The same turns and mirrors carry the whole set onto itself and the rows of a family onto each other. Which other rows belong to the same family as each row named below? List them in the order they appear above.
These 32 rows form 4 families of 8 rows each.
k231: [  9  -8  10   1  15 -11  -5  -3   0   6 -11  10 -16   4  -5  -5   8 -14
 -15 -18 -14 -11  18  -2  -8]
k765: [  9  -7  11  -4 -12   0   8   6  -7  19  -5 -10  -8  19  -9  -9   8  -8
 -14  -6 -21 -10   0   7  -6]
k514: [ 10  -7  15  -1  15 -13 -10  -7   0   3  -9  11 -17  -3  -3  -7   8  -8
 -21 -12  -2 -11  15  -6   5]
k420: [  4  18  11 -10   4  -2   1 -17  19  -2 -17  17  -1  -5   5   1  -5 -20
  -7 -20   2  11   1  -6  -7]
k476: [ -7  -5 -10  11  -2   2 -10   6 -14 -11  -2 -15  14   4   5   0 -19   0
 -18   1   7   6   1  11 -22]
k299: [  4   0  -5  22  10 -10 -18  -3  -4  10  13  10  17  -9 -15  -1   1   6
  -1  -7  10   7  -5  -2 -23]
k198: [ 17  -7  23   0  11  -7   1   0   8  -3  -7  10 -13   2 -15  -6   6 -17
 -17 -17  -6  -7  14   2  -8]
k522: [  6  13  11   3 -20   7  19  -2   6   2 -16  -4  -4  10  11 -18   6 -21
   2 -11 -11   4  -9   8  -4]
k189: [ 17  -7  12   3  -8   0  12   9  -4   6 -13  -7 -10  15  -7 -15   4 -16
 -14  -2 -15 -15   1   9 -12]
k519: [ 10  -3   4  26  15  -7 -12   5   1   6  18  10  17  -7 -12   0 -10   8
  -7  -6  14   9   4   0 -21]
k960: [ 13   3  -2  20   8 -12 -22  -1  -1   0   3   5  15  -6 -20  -1  -7   5
   5 -12  18   3   3  -5 -17]
k813: [  2  -8  -8  21   7   1   0   9 -11  -4  13 -10  11  -3   4  -2 -23   5
 -11   9   4  -1   1  11 -27]
k751: [  6  12  10  -3   2   0   3  -8   9  -5 -16  20  -2  -7   6   1  -1 -31
  -3 -25  -5   8   8  -2  -2]
k205: [  8  17   6  -8 -20  20  15  -5  11  13 -15  -7   4   8   7  -4  -6 -15
   2  -9  -7  10  -9   2  -7]
k827: [  7  16   1  -3 -22  20  14  -3   5   5 -18 -13  12   4   1  -7  -1 -16
  -2 -13  -3   5 -13  10  -5]
k486: [ -8 -11  -7  10  -2  -5  -4   4 -19  -6  10  -6  14  -6  -1   4 -15   6
 -12   3   9   0   0  16 -26]
k707: [  7  11   8  20  -1  -5  -5 -13  11  14  10   0   4 -20  -1   2  -8   4
  21  -1   6   9  -1 -14   8]
k908: [ 20  -8   7   0 -10   6   1   8  -9  17 -10 -13  -6  14 -10 -11  11   2
 -13  -2  -9 -12   3   5  -1]
k904: [  4  11  22  -1  -2   3   7 -12  17  -6 -11  13  -6  -5   4 -10   9 -24
  -3 -27  -3  12   5   3  -3]
k52: [  2   4   5  26   9  -2  -1 -11   0  20   8   8  12 -21   5  -1 -10   1
  16   1   1  11  -3 -15   2]
k278: [ -9   0  -1  21  -3   0  15  -8  -6   3   9  -9   5 -11  21  -7 -25   8
   5   9  -3   7  -6  -1  -8]
k727: [ 19  -7  11  -6 -11   6   3  10  -6  21  -9 -10 -11  20   1  -5   1  -1
 -14   1  -9 -10   6   7  -8]
k990: [-14  -2   2  10  -2   6   9  -9  -5  -2   5 -14  -2 -15  25   3 -20   3
  -4  12  -4  10   5  -3   3]
k871: [  1   5   9  29   4  -6   2 -13   6  13  15  10  10 -15   8  -6 -12  10
   8  -5   7  19  -2 -11  -1]
k58: [  4  14  10  -6 -26  10  16  -1   2   7 -12  -2   5   6   3  -4   0 -23
  -1 -12 -12   8 -11   7  -2]
k103: [ -8  -8  -8   8   5  -5 -12  10 -14 -12  -1 -15  11   2   1  -4 -14   5
  -6   5  10  -5   9  13 -21]
k31: [-12  -7   5  13  -4   4  14  -4 -14   5   6  -7   9 -17  20   3 -25   1
   5  11   0   4   2   3   0]
k658: [ -1  17   9  -6   6  -1   0 -18  13 -10 -18  10  -1 -13   9  -4  -6 -25
 -10 -22   4   6  -1   0   1]
k305: [ 17   2  -3  26   4 -10 -20   0  -2   9   4   1  20   1 -17   3  -3   5
  -8 -11  11   7  -2  -7 -19]
k598: [-15   0   5   7  -4   3   6  -4  -3   3   6 -21   0 -13  19  -3 -18   4
  11  15  -1   3   3   3   4]
k518: [ 11  -5  14  -7  13 -16 -10  -2   2   6 -11  14 -16   7   0   0   4  -5
 -23  -9   0  -8  17  -3  -9]
k670: [ 12   6   6  24   3  -5  -3 -16   8  19   7   1   4 -20   2   7  -6   7
   6  -1   1  12   3 -21   8]

Same family as k908: k514, k476, k827, k990, k658, k305, k670
Same family as k904: k198, k522, k189, k519, k813, k278, k871

